a =
[[ 99 153 125 136 153 154 101]
 [138 117 102 145 108 108 143]]
Rows and columns are numbered from 1.
The entry in row 1 and column 3: 125
What is the entry in row 2 and column 1?
A: 138

array([[128, 127, 128, 130, 129, 128, 117, 130, 124, 127, 131, 123, 134],
       [124, 127, 129, 124, 129, 124, 130, 127, 128, 116, 139, 124, 113],
       [129, 128, 127, 132, 128, 129, 117, 130, 125, 133, 125, 124, 141],
       [118, 128, 126, 127, 127, 115, 117, 130, 123, 109, 147, 109, 114],
       [121, 128, 128, 124, 128, 120, 129, 127, 127, 112, 142, 120, 109],
       [139, 125, 134, 129, 134, 147, 124, 126, 127, 142, 117, 143, 149],
       [137, 126, 132, 128, 132, 142, 127, 126, 128, 140, 118, 141, 143],
       [121, 127, 130, 122, 129, 121, 127, 127, 126, 108, 147, 120, 106],
       [130, 129, 128, 129, 127, 130, 132, 128, 130, 134, 122, 132, 132]])
Rows and columns are numbered from 1.
The top entry of the column that holds the smallest entry: 134
The entry at row 3, column 1: 129
Which number is the entry in row 2 and column 1?
Answer: 124
The bottom entry of the column that holds the largest entry: 132
The centre entry -> 129
Which number is the entry at row 1, column 2?
Answer: 127
The entry at row 2, column 3 -> 129
The entry in the top-left corner: 128
The largest entry is 149
Which number is the entry just right of 115?
Answer: 117
Which number is the entry at row 3, column 3?
Answer: 127
The entry directly below the centre entry -> 124
Which number is the entry directly below the largest entry?
Answer: 143
The bottom-left entry -> 130
Which number is the entry at row 2, column 2?
Answer: 127
Which number is the entry in row 1 and column 3?
Answer: 128
